In the data rows, 128 means zero.
Here are some points:
[134 166 138 121 134 125 142 126 134  86  93 136 110 150 131 146 160 111
  79 119 150 129  88 130 135  76  95 144  92 128 155]
[ 87 163 189 109 212 146 155 146 161 124  93 165 105 147  99 175 145 102
  72 116 164 129 109 115 104  94  84  68  74 109 127]
[117 186 114 125 130 115 132 152 152 109 108 176 115 130 133 176 135 169
  92 108 144 138 118 130 131 103 135 129 108 121 153]
[118 113 119 124 116 104  95 123 146 123 121 154 153 103  24 117 166 116
 213 123 120 158 153  77 135 128 155 137 131 156 134]
[137 249 139  98 124 156 144 148 122  20   6 154 148 178  55 151 242  57
   0 108 113 128 107  63 123  58 115 186  94 151 175]
[182 136 165  48 171 160 133 154 116  76 103 121  71 183 154 129 155 127
  38 155 122 107 110 162 115 100 172 154  93 129 109]
[ 56 154 122  99 184 115 157 123 140 124 137 174 158 116  87 200 142  94
 100 117 175 118 133 111  86 106  71  95 108 126 162]
[171 115 105 135  56 134 109 113  83 161 158  59 134 119 183 107 129 155
 102  91 148 104 162 119 176 124 156 167 159 140  78]
[ 94 147 111 132 115 112 126  99 117 107  79 133 180 121  90 141 174  96
 111 107 141 132 135  87 134 116  90 127 132 145 140]
[ 95 148 165 111 226 139 193 119 187 116 127 190  94 156 167 188 116 145
  99 144 174  80  97 167  83 122  83  81  80  90 149]
[223  63 144  56 106 133 100 169  53 163 190  72  90 142 225 104  12 191
  94 197 106 102 118 219 119 143 189 163 138 138  75]
[108  94 140 139 164 104 123 130 173 170 161 132 118 133 175 125  44 179
 165 144  79 120 132 169  82 176 124  84 132 100 132]
[ 91 177 101 121 105 107 130 111 128 111 113 129 196 148 109 129 167 123
  80 118 129 123 151  93 133 105 115 126 141 139 146]
[163 166 146  78 194 170 121 180 136  83  80 183  62 210  77 116 166 129
  96 178  85 158  82 172  99 102 166 164  69 143 142]
[107  94 124 170 176 140 172 140 148 155 158 162 103 103 148 118  82 146
 218 156 106 156 119 141 110 147 126 123 136 104 130]
[104 146 113 143  97 109 143 132 148 129 140 137 151 120 130 168 129 128
 142  91 152 132 140 118 131 122  98 123 138 125 135]
[140 137 123 134 102 121  90 120 151 149 117 112 118 128 156 149 133 140
 128 110 139 120 125 127 133 104 136 140 111 121 108]
[ 93 148 128 171 125 100 112 127 165 149 113 133 149 108 101 147 128 113
 138  88 135 138 106 112 133 127  90  97 134 109 160]
[ 93 163 134 138 201 146 163 166 180  81 115 177  93 164  78 130 144 145
 126 140 107 122 114  92  73 134 105 110  94 109 180]
[111 159  83 166  36 109 115 110 124 108 110  87 186 106 139 118 174 110
  99  63 137 137 163  74 156 115 120 140 165 141 141]
[120 173  77 161  24  96 107 107 133 112 106 100 190 117 126 136 169 114
 117  79 136 133 138  95 173  96 123 151 156 135 147]
[158 158 118 147 104 152 143 138 133 112 117 117 128 145 179 144 153 126
  83 101 137 115 113 143 127 130 123 152 109 135 133]
[125  92 132 114 181 104 105 103 116 188 171 135  75 115 160 131 100 160
 181 154 155 141 116 164 135 148 122 130 111 111 111]
[ 96 150 118 153 107 101 138 123 146 133 115 132 179  95 118 149 141 105
 137  93 140 128 129 105 148  96 106 114 154 109 148]
[153 104 142 104 152 145 140 122  80 150 164 140 130 119 166 159 114 120
  96 127 177  81 133 162 137 144 111 123 129 129 106]
[ 51 151 158 175 209 120 180  99 180 135 115 200 120  99  72 174 142  81
 166 125 149 129 106 103 107 132  43  55  84  75 177]
[129 170 108 134  85 139 125 115  93 113 106 138 193 115  95 153 186  83
  72  83 165 104 148  89 166 106 103 139 148 151 140]
[ 90 150 100 138 103 108 126  94 117 123  99 124 196 116  91 139 170  95
 109  97 142 137 142  78 140 120  87 133 139 151 136]
[100 118 127  97 158  99 151 138 158 109 171 121 110 136 170 147  90 151
 121 143 128 114 109 162  90 115 118  93 122  95 147]
[112  75 112 140  96 109  92 105 127 165 137  93 173 111 141 100 119 145
 191 113 121 130 144 115 118 150 136 112 156 138  96]
[107 134 171 116 161 162 166 160 166 121 107 138 113 143 107 133 143 122
 157 139  88 150 118 121 117 107 131 117 109 102 141]
[134  72  88 120  74  77  99 110 103 154 193  61 139  97 201 108  73 152
 169 129 127 123 136 157 136 132 134 118 167 105 118]
[121 129 119 134 153 125 141 140 133 145 163 135 118 133 147 127 105 148
 126 124 138 111 135 126 128 132 108 119 119 118 119]
[129  82 139 119 145 130 123 120 132 142 153 112 123 131 125 125 110 118
 164 151 122 127 140 134 109 129 140 115 110 123 110]
[154  89 145 129  91 135 116 109 122 171 164 101 101 116 197 157  86 140
 136 112 142  99 151 170 130 150 124  98 113  91  94]
[155  93 166  50 183 124 113 112 108 105 129 132 108 158 127  93 126 127
  84 179 108 118 128 154 117 127 163 136 117 145 109]
[150 209 166  94 113 182 142 135 128  66  49 122  82 199 124 179 154  92
   0 143 103 104 115 117 109  86 109 139  87 112 162]
[210  69 174 103 140 177 138 137  88 154 155 110 111 144 131 100  94 115
  92 188 121  85 135 162 117 169 194 162 124 166  61]
[ 92 176 119 150 105 109 114 125 168 113  99 136 164 125  89 131 184 108
 104  72 155 122 126  74 144 105  99 118 122 127 145]
[ 93 139 141 145 179 173 142 148 164 134  85 179 102 134  69 160 130 116
 175 173 116 139 114 104  81 133 130  95 115 112 153]
[145 174 110 108 105 163 128 127 120  95  98 131  89 162 144 133 167 165
  64 104 146 117 142 111 123 125 135 153 122 143 115]
[104 140  93 127 119  69 130 101 140 125 162 121 169 111 143 124 149 142
 149 113 159 126 118 113 146 106 121 167 130 127 155]
[162  53 131 113 112 141 105 108 115 162 153  92 113 118 151 121  87 140
 190 161 123 128 140 155 118 176 165 139 145 142  84]
[ 79 133  78 158  88  94 130 123 151 130 161 125 161 107 113 131 108 127
 188 123 111 157 150 107 124 126 111 100 150 108 158]
[157  69 151 142 152 102 111 123 126 196 180 103  85 121 207 141  24 170
 157 139 136 116 110 203 139 177 107  95 133  97  97]
[165 168 177  77 227 170 160 190 150 103 127 176  87 193 154 166 120 145
  18 151 131  79  84 181  77 127 143 118  67 106 148]
[ 77  52  87 197 155  67  84  85 133 216 188 121 132  61 148  84  70 145
 255 113 145 181 125 125 127 172  98  83 168 124 100]
[ 20 118 101 160 248  69 179 138 172 134 148 194 124 115  85 155  77 178
 229 128 179 178  94 124  80 135  76  52 149 119 169]
[ 84 104  79 128  69  55 103 109  97 119 170 113 205  72  52  98 136 109
 218 103 136 159 152  89 161 117 113 115 181 135 160]
[ 68 191 138 122 159 120 142 146 184  94 114 183 158 159  72 153 180 137
 110  93 125 130 133  91 113 111  91 100  92 129 183]
[104 172 131 138 177 119 132 165 168 113 117 183 146 133  77 145 155 117
 115 108 126 128 109 112  96 125 122  96 103 105 178]
[171 161 196  63 251 206 166 174 146  67  64 217  75 201  65 148 184 105
  58 185 119 105  92 140  76  92 165 165  43 163 129]
[122 136 128 118 133 149 118 141 145 119 102 121 122 149 132 117 115 142
 104 147  95 121 139 119  92 139 144 124 130 130 132]
[118  88 121 129 152 109 125 113 122 167 176 118 118 124 172 140  68 154
 176 136 177 117 123 173 123 144 106  83 135 131 109]
[144  96  83 151  60 110  97  90  59 169 179  95 189  73 141 118 125 107
 154  87 165 119 162 113 185 153 116 133 188 142 101]
[124 109 113 112  91 104 109  87 104 129 116  81 125 121 166 130 138 127
 129 104 178 123 118 141 132 114 107 117 145 124 118]
[145 113 113 148  97 122 122 112 103 123 123 136 148  84  66 112 165  90
 179 111 155 152 128  99 161 103 163 161 145 160 117]
[ 77 156 159 151 214 188 187 227 190  92 112 219  85 137  68 101 159 176
 207 162  71 172 120  93  80 134 168 101 100 130 158]
[133  87 163  99 184 154 160 132 142 115 144 144  76 160 106 134  97 155
 153 190 101 142 113 150  86 129 162 142 108 136 116]
[133 113 104 139  61  99 126 118 119 143 165  97 148 114 179 147 101 157
 148  95 152 121 160 139 153 136 114 131 149 127 107]
[104 241 158  98 110 165 143 123 148  63  32 150 149 174  49 202 239  63
   0  76 164  89 128  64 133  69  79 106  83 115 170]
[156  83 142 137 164 135 139 124 112 138 152 150 105  99  98 127 129 117
 183 148 163 141 111 139 130 115 158 146 124 146 110]
[184 191  85 143  44 129 130 105 111 106  98  96 160 158 216 132 163 142
  38 105 156  76 135 145 166 108 137 214 133 168 114]
[126 101 109 150 110 109 125  85 119 157 149 111 137 104 191 131 103 143
 146 112 161 108 134 150 140 153 107 107 152 113 117]
[108 186 190 131 199 167 161 178 216 101  78 191  86 197 126 157 122 154
  91 153  74 125 100 148  88 111 124  89  74  98 148]
[240  89 144  81 114 171 102 153  78 126 134 100  85 155 142  72 110 128
 108 195  56 121 150 178 165 190 183 199 138 167  65]
[  7 120  75 172 146  50 146 127 177 131 159 165 194  68  77 142 121 133
 255  77 144 186 140  94  81 139  73  55 167 111 194]
[135  86 195  35 255 142 185 125 151 109 158 163  45 192 181 145  70 173
  95 213 142  86  95 208  49 123 136 109  67 102 114]
[131 171  94 152  81 116 121 111 133 106  76  96 158 146 161 119 143 121
  70 121 104 122 125 113 142 120 118 170 155 139 148]
[186  83 133 106  81 147 119 115  83 126 145  71 107 137 129  90 117 129
 123 164  91 143 149 127 148 141 189 189 156 158  87]
[ 99 123  39 208   0  67  63  57 102 149 112  69 215  35 115  71 180  90
 190  32 140 163 166  51 207 148 113 130 217 128 147]
[125  76 109 176 125 114 127 129 129 173 170 105 126  93 142 107  63 150
 198 134 124 135 145 114 135 193 121 114 161 127  90]
[134 116 110 157 103 129 143 108 122 147 153 102 140 123 183 135 102 122
 123 126 139 131 124 161 142 161 108 121 139 130 133]
[165 161 147 139  93 150 132 140 128 136 123 129 133 130 162 167 123 123
  71 106 132 104 132 153 145 132 122 143 115 120 121]
[ 75 170  99 152 145 106 154 120 160  76 125 165 161 138  52 133 176  96
 137 110 155 141 108  90 123 100  81 108 108 138 195]
[ 84 171  96 191  55  79  86 110 159 136  90 113 184  89  72 136 155 100
 147  62 124 155 124  74 166 122  92 103 161 108 174]
[104  94 133 147 183 100 148  94 157 157 157 158 109 108 182 142  93 155
 174 126 172 103 108 167 109 156  94  77 125  89 130]
[ 97 166 114 181 110 172 144 214 148  92  97 162 133 107  64  59 184 144
 197 122  58 185 145  54 131 137 182 133 149 151 151]
16 more points follow, each with its number after it:
[146 216 139 126  97 241 158 251 125  39  49 163 128 182   0 103 255  88
 106 156  53 134 138  37 157  79 211 173 120 129 155] 0
[121 154 125 122 119 139 122 127 110 123 105 110 140 155 131 143 143 121
  81 117 172 114 118 134 127  99 107 111 118 138 135] 1
[141  90 106 163  85 203 117 231  99 170 156 146 144 105  53  39 152 163
 255 176  45 160 172  85 153 135 227 145 163 147 106] 2
[168 185 174  78 132 186 146 141 119  82  60 108  74 217 170 157 117 141
   0 166  86 103 121 160 113 128 138 138 110 116 141] 3
[127 187 120 148 103 131 141 118 161 101  87 125 133 152 148 165 149 136
  58 102 132 107 123 114 132 120 113 149 125 123 156] 4
[202  66 119 128  77 113  97 110  41 191 199  48 112  99 250 112  55 146
 112 110 172 101 149 179 187 165 130 165 146 135  60] 5
[190  75 116 103  49 123  90  82  51 158 134  28 115 123 232 112 107 137
 104 117 168 105 134 172 160 131 143 147 162 142  68] 6
[149 107 108 161  90 129 115 120  91 128 134 124 147  76  60 105 155  95
 181 112 149 161 136  91 162 109 167 163 160 166 121] 7
[153  97 105 118  91 113 106 113  80 160 160  69 130 136 196 128  80 148
 127 133 169 115 139 171 148 135 127 118 151 147  82] 8
[169 142 173 123 136 176 161  96 102 132 111 116  91 149 179 172 100  94
  39 157 148  76 113 162 147 139  84 125  98  99 109] 9
[ 98 118 114 143 109  98 140 122 147 137 164 144 139 108 146 162 104 148
 181  96 152 132 147 132 129 136  91 106 135 117 131] 10
[124 160 135  67 114 111 136 136  99  74 114 118 166 153  94 139 162 107
  64 126 142 110 126 121 144  83 115 145 126 144 146] 11
[125  82 103 116  92  89 119 115 121 147 193  72 143 108 206 123  77 155
 146 135 130 112 132 164 120 126 128 115 150 103 130] 12
[231 186 121 113  32 171  79 160  66 107  86  61 161 154 151 107 168  87
   0  99 107  91 131 113 178 122 180 189 140 146 115] 13
[134  67 119 121 124 110 132 134 102 164 192  88 125 101 202 134  43 159
 169 127 136 131 136 186 108 171 121 101 161 125 123] 14
[162 156 106 106 122 141  87 158 112  95  94 143  98 180  78  89 173 124
 120 146  86 175 102 144 135 114 168 176 116 147 142] 15
Which three of these numbered points are nearest to each point below, ignoring the 3 directions in which the first points spread most? Their numbers follow each, nearest first.
[133  83  99 110  86  91 111 114 110 147 185  65 139 113 198 125  73 147
 145 138 129 110 131 161 123 128 138 115 161 103 117] > 12 14 8
[213 116 118 135  69 134  86 151  88 151 130  90 130 110 191 112  88 136
  90 124 102  76 143 147 150 156 173 167 158 123 100] > 13 4 14
[142  68 135 136  95 126 111 106 121 192 195  99 107 102 206 149  66 148
 180 114 141 112 155 173 131 166 128  89 131  91  89] > 10 5 4
[149  43 109 121 115 101 122 125  93 184 213  77 118  98 226 125  25 171
 185 127 133 131 145 199 112 188 129 106 176 123  95] > 14 10 8
[ 97 185 143  97 176 144 161 143 141  87  90 151 128 189 113 174 152 114
  47 135 170 107 108 131 101  78  93  97  86 137 152] > 8 1 6
[175 105  85 122  97 127  69 152  95 130 141 119  94 140 115  59 126 144
 200 154  81 192 124 164 148 147 182 173 138 156 113] > 15 7 13
[115 120 100 131  83 100 127 128 103 133 158  86 167 103 160 129 103 133
 127  86 132 144 153 132 125 143 118 117 171 135 139] > 14 12 10
[133 101 106 155 138 103 105 151 127 160 181 131 146  97 132 107 101 139
 181 114 124 139 127 146 132 169 145 106 149 110 141] > 13 14 10
[179  93 144 118 142 122  96 121 115 168 142 125 105 130 170 124  78 149
 135 168 131  99 105 178 135 131 156 144 119 129  85] > 1 8 13
[ 84 219 139  82 142 131 166 144 171  54  76 144 144 176 105 171 180 104
   5 124 136  97 104 101  87  56 106 117  93 106 184] > 12 14 8
[ 80 114 131  86 175  80 152 129 134 111 170 160 149 125  80 141 110 129
 170 142 150 137 116 138 116 111  96  97 126 122 162] > 11 8 1
[212 139 156  58 172 191 111 186 100 100 105 143  32 223 146 109 126 152
  71 195  84 136  94 211 112 121 186 182  79 147  98] > 15 13 7
[129 156 171  97 168 167 155 146 151 104  85 138  72 192 150 156  93 153
  62 168  91 120 109 165  92 146 124 108 116 104 156] > 3 4 14
[180 174 182 111 127 190 162 104  94 117  79 115  92 164 165 172 142  73
   0 151 138  71 109 140 152 117  96 148  94 109 105] > 9 5 6
[230 149 149  86  50 188 104 136  56 109  82  37  83 197 209 116  95 142
   0 161  76 104 142 170 160 156 173 177 162 139 102] > 3 14 13
[ 66 170 118 149 174 106 171 113 191 102  95 164 138 151 134 152 126 143
 112 138 124 127 102 125  95 115  81 113 122 117 179] > 4 12 3
[181 117 109 109  25 124  81  87  57 134 102  32 140 120 197 113 150 109
  65  89 171 107 140 135 171 117 135 161 160 149  80] > 6 1 8
[105 166 143  61 157 113 161 136 122  69 122 154 160 162  73 159 158 106
  68 142 149 110 116 122 117  76  96 129 111 137 166] > 11 8 12
[196  47 110 176  56 116  80 136  73 186 173  61 128  77 168  69  31 127
 179 143  66 153 157 160 173 190 160 146 180 148  67] > 13 15 7
[ 87  95 145 178 216 111 147 164 188 152 143 199 109 100  79 137  62 129
 227 151  89 160 112 137  88 160 103  69 104 116 149] > 13 7 10
[ 82  93  78 151  86  69  83 111 132 120 134 119 167  76  57  71 175 102
 247  84 107 198 146  79 150 117 149 110 173 125 159] > 15 7 13
[159 119 120 134 119 126 134 104 121 138 130  85 112 149 221 121  79 163
  94 157 111 108 118 175 129 150 123 160 149 131 112] > 4 3 14
[ 68  76 126 100 208  77 163 123 169 145 209 145 106 126 185 154  50 188
 192 163 148 120 106 191  67 133 101  62 116  76 152] > 12 14 10
[248  85 207  58 177 255 177 255  82 120 158 129  20 212 154 109 124 173
 121 251  55  72 120 200 124 148 245 177 100 113  63] > 0 2 7
[231  79 159  93 108 249 135 245  74 134 157 105  54 175 116  81 138 156
 177 216  51 110 148 152 152 155 246 175 139 126  64] > 0 2 7
[219  95 132 117  66 241 109 229  58 171 147 105 120 149 114  46 143 171
 166 196  41 123 173 121 165 133 254 190 153 162  62] > 2 0 7
[ 72 155 138  75 171 101 165 135 146  80 131 173 155 151  64 169 149 124
 109 135 154 119 112 123 108  83  86 106 104 126 175] > 11 8 12
[185  93 145  80  93 143 112  94  78 147 123  52  97 150 234 143 116 141
  74 131 175  82 114 182 128 121 135 146 129 131  70] > 6 1 8
[148  25 157  56 208  92 112 112 101 156 194 122  97 125 157  88  57 166
 186 202 109 125 139 191 111 174 166 110 140 131  88] > 11 7 8
[136  82 113 112  97 102 110  89  94 149 141  76 123 109 191 127 111 134
 147 113 180 122 126 156 134 124 119 113 148 133  93] > 6 1 8
[111 185 119 166  53  92  99 116 145  91  56 115 220  86  57 100 210  58
  85  67  94 116 143  36 156  88 124 159 152 126 166] > 13 11 12
[128  63 127 111 142 107 123  97 111 169 159  91 101 114 201 136  84 153
 172 131 183 114 113 185 113 138 113  99 138 119  95] > 6 1 8
[107 110 151 112 235 172 199 169 193 131 155 209 104 143 138 179  99 168
 178 195 139  74 104 175  51 132 137 104  79 116 131] > 10 4 14
[ 82 138 109 153 113 124 110 134 154 121 102 127 160 120  87 116 140 123
 154 118  89 143 150  79 100 137 135 101 153 122 159] > 13 3 14
[137 121  86 139  34 102  99 121  73 148 144  59 177  92 156 116 117 114
 110  76 133 140 156 119 150 145 121 136 194 141 128] > 14 13 1
[190 130 168  92 151 153 113 129 126 145 101 133 108 160 160 146 110 127
  60 170 130  77  93 169 126 110 155 156  99 129  87] > 1 8 6
[161 116 141 121  95 157 121 122 105 135 113  79  89 155 175 119  79 162
  98 156  82 135 148 162 136 170 152 131 159 118 120] > 3 4 14
[103 137 139 116 152  97 139  97 124 136 160 154 121  98 165 150 145 134
 105  88 176 120 141 119 148 120 101 124 114 109 134] > 5 10 6
[ 78  72 145 106 233  88 157 105 171 135 178 172  98 121 125 117  76 156
 211 171 140 134 112 153  80 140 112  85 110 103 130] > 11 10 8
[ 87 127  90 123 104  66 119 120 141 109 153 103 161 109 139 131 120 134
 143 121 132 129 123 119 110 105 116 103 146  98 163] > 12 11 14
[167  67 184  92 213 233 189 239 123 136 163 161  43 144 126 100  63 182
 194 226  68 106 121 161  92 155 204 102 124 113  96] > 0 2 7
[164 124 178  85 195 213 201 180 155 120 129 174 100 178 158 179 115 155
  83 203 132  51 102 178  67 116 163 149  75 130 101] > 10 14 4
[193 121 119 136  50 126  97  99 110 156 109  64 156 147 217 129 107 136
  84 138 122  99 128 165 149 120 153 189 136 158  77] > 4 10 8
[104  85 115 161 154  93  94 126 156 132 144 174 105 106  46 104 108 147
 238 118  98 180 123 118 117 186 128  94 146 126 152] > 15 7 13
[244 126 143 131  38 171  87 158  63 135 102  52 110 150 177 100  76 107
  20 152  57 115 150 155 174 152 173 186 139 160  66] > 13 3 14
[117 176 102 135  47 109  96 108  95 141 115  99 175  98 110 130 144  84
  80 105 145 119 146  83 166  92 117 140 161 123 139] > 1 8 14
[107 147 139 109 154 124 157 145 134 114 126 137 137 132 141 159 120 135
  88 108 142 127 131 141  96 129 106 107 128 126 154] > 14 10 8
[156  65 146  72 159 107  99 106  96 140 157 109 123 130 135  72 102 131
 143 178 109 126 135 154 132 144 167 132 141 151  93] > 11 7 15
[156 129 162 143 114 156 137  84  93 149 105 105 110 122 158 149 118  80
  66 136 134  92 126 139 160 147  86 124 115 104 113] > 9 5 6
[172 141 139  96 105 157 124 121  77 122 110  81 119 171 190 137 126 126
  36 133 170  96 126 165 147 106 123 144 116 154  98] > 1 8 6
[133 121 123 164 116 172 136 207 132 124 132 141 107 118 118  53 133 171
 199 146  59 177 142  99 131 159 197 139 154 151 110] > 0 2 15
[ 90 129 136 130 170 128 144 129 164 126 119 146  91 151 125 138  77 165
 152 152  93 149 118 150  95 168 117  80 146  96 164] > 3 4 14
[120 147 149 104 163 143 180 131 167  94 118 155 125 169 143 180 129 130
  95 143 140  88 114 147  84 107 110 128  93 130 140] > 10 4 12
[135 142  88 134   0 106  61 117 118 115 128  91 151 110  66  87 144 135
 147 106  60 177 167  94 186 147 168 140 185 128 143] > 15 13 3
[ 92  87 123 149 146 118 132 118 154 157 147 129 100 123 142 122  56 162
 212 154  91 162 130 159 104 182 117  81 162 106 156] > 3 14 4
[141 136 141 137 140 148 142 134 122 100 103 156 130 114  55 137 183  92
 129 116 152 140 113 100 129  87 162 157 117 156 136] > 7 13 11
[215 150 167  79 119 181 108 146  88  73  76 119  83 191 109 118 148 125
   7 148  90 108 128 143 142 143 169 175 113 160 111] > 13 15 14
[123 178 144 112 118 137 164 136 155  99 112 144 125 156 155 188 139 139
  69 103 151 100 135 132 117 103  97 135 107 126 132] > 10 4 14
[137  91 162  66 151 126 123 103 141 141 116  85  97 152 184 163  83 139
 127 164 158  79 101 172  82 119 141 104 119  97  99] > 6 1 8
[ 93 142 116 129 193 112 171 141 131 122 129 150 116 147 130 145  86 163
 109 134 169 138  96 135 100 125 105 106 148 137 135] > 8 1 14
[175  93 168 101 180 249 156 249 114 156 154 176  78 172 108  83 121 184
 194 231  53 115 144 150 104 134 228 140 106 138  86] > 2 0 7
[120 134 120 104 129 116 146 141 113 117 135 111 134 141 176 152 100 145
  79 111 139 128 134 158 103 139 115 115 145 128 137] > 14 8 12
[111 131  88 126  55  85 108 120 121 114 142  76 171 109 147 123 137 114
 119 108 130 117 137 110 135  97 130 121 157 114 144] > 12 14 11
[129  87  90 180  69  96  64 111 106 128 117 122 140  80  36  72 135 127
 227  93  90 193 149  85 166 181 145 123 183 143 145] > 15 7 13
[ 40 134  79 194 191  73 145 164 195 131 193 208 130 109  49 102 117 169
 252 126 108 187 114  85  81 134 107  88 120 121 191] > 15 13 7
[116 108 155  73 201 121 128 122 138 102 122 157 127 146  82 102 141 121
 132 174 108 125 120 131 104 115 149 114 113 144 137] > 11 7 15
[ 99 195 116 156  56 131 111  80 139  97  38 113 142 123 102 169 211  83
  58  58 166 141 143  59 141 111  93 131 117 131 149] > 6 4 1
[100 106 141 122 182 134 141 129 156 132 119 120 107 148 140 106  83 156
 154 172  89 146 112 141  76 142 133 103 137 112 141] > 3 13 14
[151 135 142 140 132 136 102 124  90 151 125 101  93 126 162 133 130 124
  81  90 162 144 122 125 156 134  99 137 106 132 115] > 5 1 6
[160 120 149  85 178 130 159 131 118 113 153 134  66 178 194 156  84 154
  88 166 155 101  84 202 116 104 111 146  89 124 113] > 8 10 1
[109  79 101 103 142 102 108 108  93 160 194 126 141 105 114 116  86 133
 200 168 146 153 136 148 140 128 136 108 148 130 115] > 11 8 1
[129  63 135 122 182 129 128 120 129 164 153 100  91 137 193  91  43 175
 172 190  93 137 111 179  92 163 141 116 146 115 109] > 3 13 4
[116 174  96 128  46 110 113 129 104 100  98  90 187 112 115 130 162  93
  68  71 123 137 146  91 138 112 116 145 172 142 156] > 14 12 13
[116 141 154  80 137 140 126 143 181 105 126 163  83 168  87 143 114 173
 129 163  73 140 120 153 104 143 143 103 111  98 161] > 3 13 10
[ 89 135 142 108 153 118 143 103 150 114  94 132 125 139 137 166 161 122
 111 103 189 116  96 130  95  85  95 104 105 124 139] > 6 1 8
[171  67 129  95 138 115 122 113  98 148 168 117 144 112 159 134 102 125
 141 166 139  89 126 168 131 128 147 155 132 140  78] > 11 10 1
[161 124  95 157  12 132  78 112  80 140 103  46 135 122 152  94 107 125
 115 115  72 154 157 117 172 170 150 143 201 128 130] > 3 13 14
[ 79 144 137 107 186 108 168 145 156 109 138 159 126 132 130 174 107 140
 113 115 145 132 124 143  75 134  93  84 122 115 160] > 14 10 8
[174  86  90 167  36 114  83  99  64 147 142  85 158  58  84  75 148  92
 189  99 147 157 147  93 185 124 186 182 181 173  98] > 7 15 13
[124 146 160  97 146 121 149 105 119 117 146 151 111 118 180 159 153 133
  57  98 171 101 141 128 150 107 106 135  99 107 123] > 5 10 6
[ 84 165 133 164 157 117 163 137 189 124 130 199 136 115 103 180 132 127
 156  97 140 135 114 130 111 123  86  93  98  99 173] > 10 4 14
[ 99 153 141 144 148 223 176 226 169  90 100 201 123 149  12 124 186 130
 225 177  83 153 122  64 104  95 177 118 106 127 155] > 0 2 7
[116 132 139 117 116 110 141 125 124 115 137 109 121 130 148 135  98 135
 101 115 118 127 140 141 134 128  96 110 136 106 147] > 14 12 3
[ 35 164 133 164 220  99 129 111 192 138  95 198 121 120  74 154 154 110
 166  99 162 160  93  87  84 108  60  66  92 110 161] > 6 1 8
[112 162  94 149  54 130  87 129 125 105  78  93 175 116  85  90 168  91
 105 102  93 143 164  55 128 131 143 129 167 141 137] > 13 3 15
[184 153 117 121 110 132 156 109 127 124 136 116 127 174 250 149 116 167
  52 138 168  56 117 188 132 118 129 196 106 156 104] > 4 10 8
[107  77 137  88 184 129 150 123 107 151 195 131  88 145 170 153  51 162
 168 164 161 119 141 183  92 169  96  68 135 117 123] > 8 1 14
[158  98 126 139 129 130 129 123 106 129 138 138 122  98  84 113 145 105
 173 130 149 143 122 122 146 114 170 158 139 155 108] > 7 15 13
[103 166 116 161  85 112 101  74 137 129  83 115 170 100 101 129 195  76
 116  80 150 138 127  75 165 104 101 136 120 115 135] > 6 1 5
[103 157 121 117 174 148 158 135 164 102 116 177  73 157 124 151 151 180
 131 123 150 127 129 124  92 127 116 118 100 126 139] > 10 4 8
[137 100 110 106 123 110  99 128 106 112 140 113 112 125 115  94 145 113
 155 121 122 157 122 134 141 121 155 130 146 133 121] > 15 7 11
[131 186 138 121 148 161 134 163 119 122  95 157 155 134  80 163 142  73
  54 133 132 109 124 100 112 110 123 120 107 126 155] > 13 14 1
[107 122 139 104 158 109 131 135 159 147 178 147 137 143 148 136 102 177
 147 116 130 115 133 150 121 153 115 105 113 126 136] > 10 14 4
[118 136  87 153  46  94 103 118 127 137 133  84 148 120 152  91 104 177
 121 122  80 128 155 111 134 139 135 139 176 119 127] > 3 4 12
[209  27 139 114  75 137 101 100  84 183 192  21  82 146 255  79  36 192
 168 160  83 142 136 225 163 189 174 165 154 139  52] > 3 4 10
[ 94 127 162  74 223 152 181 136 138 117 153 161  80 175 143 179  83 157
 101 163 162 106 122 170  68 145  83  61  93 107 147] > 8 1 14
[ 30 164 103 142 175  91 168 148 193 104 129 190 169  98  64 168 147 121
 164  81 142 157 116  98  66 113  78  70 133 115 196] > 14 10 12
[125 111 109 108 100  96 123 124 116 113 161  83 140 122 167 129 104 135
 114 130 130 117 126 147 123 112 130 118 147 111 138] > 12 14 11
[181  97 138 131 118 148 126 124  83 126 136 125 116 102 104 115 141 104
 149 136 151 135 121 133 150 112 179 173 136 157 100] > 7 13 15
[108 131 116 125 112 105 112 108 118 168 151 128 151  94 124 138 101 111
 133 137 142 116 137 121 137 120 116 115 149 106 135] > 1 8 11
[ 94 161 101 181 111 114  87 100 127 152  83 117 153 112  96 114 166  91
 133  85 140 158 113  69 138 108  95 131 145 149 131] > 1 6 13
[ 32 200 132 172 199 170 177 227 216  62  74 242 130 128   0 102 219 145
 203 123  73 188 122  38  78 111 148  85 110 132 195] > 0 2 15
[127 141 148  85 102 142 111 140 154 100 118 135  94 163  89 136 121 162
 117 161  71 146 127 146 133 140 160 114 123 104 156] > 3 15 13
[165 102 106 155  84 125 104 109  92 130 130 118 138  77  77  95 156  88
 173 107 155 152 132  91 167 113 170 173 157 165 106] > 7 15 13
[184 177 151  86 101 146 102 131  98 112  66 109 146 156 168 132 181 109
   0 110 144  80 134 132 152  93 167 175 118 157  98] > 1 8 6
[ 81 136 152 141 154 119 124 129 144 141 104 134 145 111  88 145 145  90
 134  95 159 149 125  96 132  99  94  79 113 120 125] > 1 6 8
[118 120 126 148 106 127 117  86 135 143 101 122 111 110 149 169 136 120
 135  86 169 132 137 122 125 153 103 119 123 129 119] > 6 10 4
[124  36 106 130 129  73 102  81 109 165 191  94 126  92 155  70  75 155
 223 144 131 141 147 141 134 162 143 123 163 120  98] > 11 1 6
[112 139 161 132 206 195 175 231 172 101 124 197  75 149 109  93 131 180
 175 173  70 158 117 119  80 142 184 116 102 130 134] > 0 15 13
[116 116 151 100 162 100 138 104 110 145 173 144 103 105 195 146 127 149
 105 107 169 112 141 142 147 126 112 127 113 105 113] > 5 10 6
[154  92 189  45 225 147 147 141 112 128 142 151  75 165 119 136 112 160
 120 166 148  93 104 179 112 140 137 115  98 111 102] > 11 1 6
[166  76 154 144 130 146 139  79  85 187 166  98  98 106 197 136  76 110
 130 153 142  96 119 173 155 172  97 113 126  98  88] > 9 5 6
